(in the rows, 128 means zero)
A single turn carries every row of the set below to another of its rows. Some are shown first; where does it send the rows asked next?
Q_408: [140 176 143 130 109 140 125 133 134 130  94 125 100 160  94 156 155  98
 149 103 139 118 128 138 124 192 101 141 108 110 148 103 154  82 127]
Q_257: [139 126 169 147 152 151 109 139 103 104 122 112 144 103 127 116 139 127
 157 151 105 139 138 113 142 179 114 105 133 146 167  96 163  67 124]
Q_748: [137 130 141 130 131 150 132 106 125 135 148 119 112  76 116 139 149 104
 148 124 132 129 133 137 150 162 111  91 107 115 171 112 162  66 130]
Q_418: [112 127 155 125 129 129 106 112 110 126 142 112 106 152 102 113 136 100
 140 121 132 108  91 119  98 165 137 107 113 117 130  99  96 112 171]
Q_884: [152 118 172 148 136 138 126 106 136 146  89 119  95 136 128 141 163  96
 132 105 122 125 179 111 132 197 115 130 123 139 150 136 137  91 138]
Q_609: [127 168 151 129 100 132 126 129 120 128  93 117  99 157  90 152 164  91
 152 104 125 122 120 127 117 180 102 145  96 119 142 100 153  74 134]
Q_856: [146 141 146 127 119 124  99 119 118 139 132 133 114 135 101 115 139 112
 156 117 148 109  83 149 113 173 127 114 110 124 124 131  96 118 172]
Q_315: [141 120 174 142 157 152 110 133 104 100 122 111 142 101 123 119 140 121
 167 142 101 132 135 120 135 179 115 106 133 141 175  91 160  65 123]
Q_780: [145 151 148 128 145 129 112 124 136 131 125 134 109 145 109 119 120 118
 137 132 147  96 102 147 108 179 136 111 131 100 133 122  93 130 154]
Q_385: [122 135 161 126 130 114 114 116 110 127 121 120 107 141 104 112 136 106
 143 132 121 105  87 126  96 156 138 116 109 116 121 117  92 114 166]
Q_766: [138 147 126 144 146 135 114 114 150 140 116 127  92 112 126 143 134 123
 130 125 155  98 100 152 117 181 123 108 126 113 135 120 105 133 131]
Q_109: [150 121 163 150 137 163 100 142 107 121 135 116 140  91 128 124 145 136
 158 142 124 147 129 125 149 189 111 114 138 149 158 113 149  60 124]
Q_342: [126 132 132 146 110 129 106 107 129 140 122 129  99 108 117 134 156 110
 154 108 144 113  73 150 112 173 113 113  92 136 125 121 115 113 158]
Q_585: [146 115 176 147 134 134 127 104 130 144  86 116  95 137 126 139 165  93
 133 107 115 126 177 105 129 192 115 129 118 143 148 133 139  89 141]
Q_212: [152 138 155 150 133 134 110 127 110 117  95 109 109 172 139 154 146 119
 140 138 119 127 129 109 123 192 111 164 144 143 160 102 118  75 129]
Q_970: [142 176 143 116 131 119 125 125 110 138  83  98  92 147  92 156 157 101
 133 123 126 114 144 114 134 165 111 139 116 120 145 109 139  99 113]
Q_749: [166 143 144 144 124 123  97 121 100 116  94 116 122 171 131 146 154 112
 162 125 123 129 124 119 137 192  99 153 125 164 167 104 139  81 144]
Q_222: [153 122 168 111 143 125  96 141 112 136 136 112 139 154  96  91 118  95
 141 115 128 121 129 109 128 185 147 109 121 121 148 119 112 115 164]
Q_446: [140 115 175 120 131 135 101 145 119 134 141 117 136 156  97  94 120  95
 140 111 125 126 120 111 116 189 148 116 119 114 142 116 110 100 168]
Q_36: [134 116 173 151 135 157 107 140 101 114 130 110 139  96 128 119 147 128
 157 145 106 147 125 113 138 180 114 116 130 148 155 103 152  53 128]
Q_745: [122 124 150 134 130 151 140 107 123 132 146 112 104  77 119 141 149 102
 141 130 121 130 132 127 138 157 117  97 109 108 166 106 154  57 128]
Q_708: [135 148 152 163 133 150 120 133 155 131 101 113 104  86 132 147 164 141
 144 113 147 117 117 144 126 181 117 115 130 116 122 109 135 114 108]
Q_461: [169 146 143 145 125 127  96 122 103 117  95 118 123 172 131 147 152 113
 162 125 127 129 125 122 138 196  99 152 128 161 169 105 139  82 142]
Q_569: [130 144 142 116 149 119 102 110 112 118 131 116 116 158  98 108 125 100
 144 123 139  98 108 126 114 168 133  90 117 121 147  95 114 136 168]
Q_524: [154 115 169 147 139 166 100 137 110 119 138 115 139  88 124 129 148 130
 169 132 123 141 126 134 144 190 113 117 139 144 165 111 144  58 122]
Q_67: [136 153 149 122 147 110 112 115 121 114 113 133 121 154 102 105 124 103
 153 131 127  95 100 139 106 167 131  98 110 115 141 108 118 133 167]
Q_469: [153 137 155 151 128 135 108 127 109 120  99 108 107 169 139 155 149 120
 140 136 120 129 127 109 124 192 110 166 143 144 158 104 116  72 129]
Q_245: [149 121 172 149 130 137 126 105 139 136  87 129 104 145 124 136 162  89
 145  98 120 125 175 116 130 202 109 124 111 143 156 129 154  89 149]
Q_939: [106 139 167 158 137 127 132 124 131 111  85 100 105  96 128 134 169 123
 148 124 108 115 114 115 109 155 122 110 108 126 121  88 147 109 117]
Q_963: [156 119 167 113 135 131  93 143 113 143 141 112 138 148  95  94 122  98
 141 111 134 126 125 112 130 186 146 113 122 123 142 126 106 111 165]
Q_81: [147 119 172 121 135 140 101 148 127 135 141 120 137 158  99  96 115  97
 139 110 133 123 124 116 119 196 148 115 125 110 145 117 111 104 164]
Q_117: [148 129 165 150 151 163 108 145 118 111 128 119 142 103 130 123 134 135
 153 148 119 138 139 125 143 193 113 109 144 137 168 102 158  66 119]
Q_64: [129 132 146 134 140 153 142 110 132 130 144 118 106  81 121 141 141 106
 139 131 127 124 139 132 141 164 116  92 116 101 173 105 159  66 123]
Q_670: [132 141 143 127 143 142 104 120 132 129 144 125 109 156 105 120 121 112
 134 119 156 101 105 138 110 186 135 103 134 103 140 103  97 126 161]
Q_407: [148 170 141 120 117 127 118 126 110 151  93  99  89 137  92 161 165 106
 134 115 137 122 135 120 138 168 109 147 117 125 135 122 127  91 115]
Q_248: [150 116 172 150 122 138 122 105 136 141  91 128 103 140 123 137 168  90
 146  96 122 129 170 118 130 201 109 127 110 145 151 133 150  85 150]
Q_633: [135 160 148 153 147 130 123 125 147 107  83 119 122 104 125 130 158 127
 161 115 131 108 125 141 129 175 110  93 112 128 141  90 170 130 118]
Q_55: [154 124 169 145 160 164 108 138 117 109 128 115 139  97 126 128 135 131
 161 141 118 132 140 131 142 191 116 109 149 133 175 101 149  68 114]
Q_746: [140 133 139 121 125 132  90 112 110 141 148 118 111 142  98 117 139 107
 147 111 157 111  92 136 120 173 130 105 117 128 131 117  94 123 172]
Q_986: [104 131 145 138 138 110 122 103 118 126 103 108  92 115 120 129 148 104
 135 132 112 102  89 119  99 149 126 108  96 129 128 103 113 121 146]
Q_71: [130 132 144 127 138 143 137 104 121 126 140 116 114  81 116 135 147  99
 148 129 120 125 137 129 146 156 112  86 103 114 175 103 169  69 131]
Q_48: [137 108 178 145 142 156 107 133  97 112 131 105 135  89 123 124 151 123
 165 139 103 141 123 117 135 175 117 117 132 147 161 102 142  53 124]
Q_286: [128 138 154 158 110 134 110 122 127 128 100 110 113  82 122 135 183 127
 168 102 134 127  99 137 128 165 108 110  97 145 117 109 147 105 131]
Q_783: [123 154 131 139 151 117 122 107 142 110  99 133 109 133 120 125 130 104
 148 125 129  90 101 145 108 175 116  91 102 120 152  93 143 137 148]

Q_748 moves to Q_64
Q_408 moves to Q_970
Now these:
Q_746 moves to Q_670
Q_469 moves to Q_461
Q_109 moves to Q_117
Q_856 moves to Q_780
Q_222 moves to Q_446
Q_248 moves to Q_884
Q_939 moves to Q_286
Q_48 moves to Q_524
Q_986 moves to Q_342

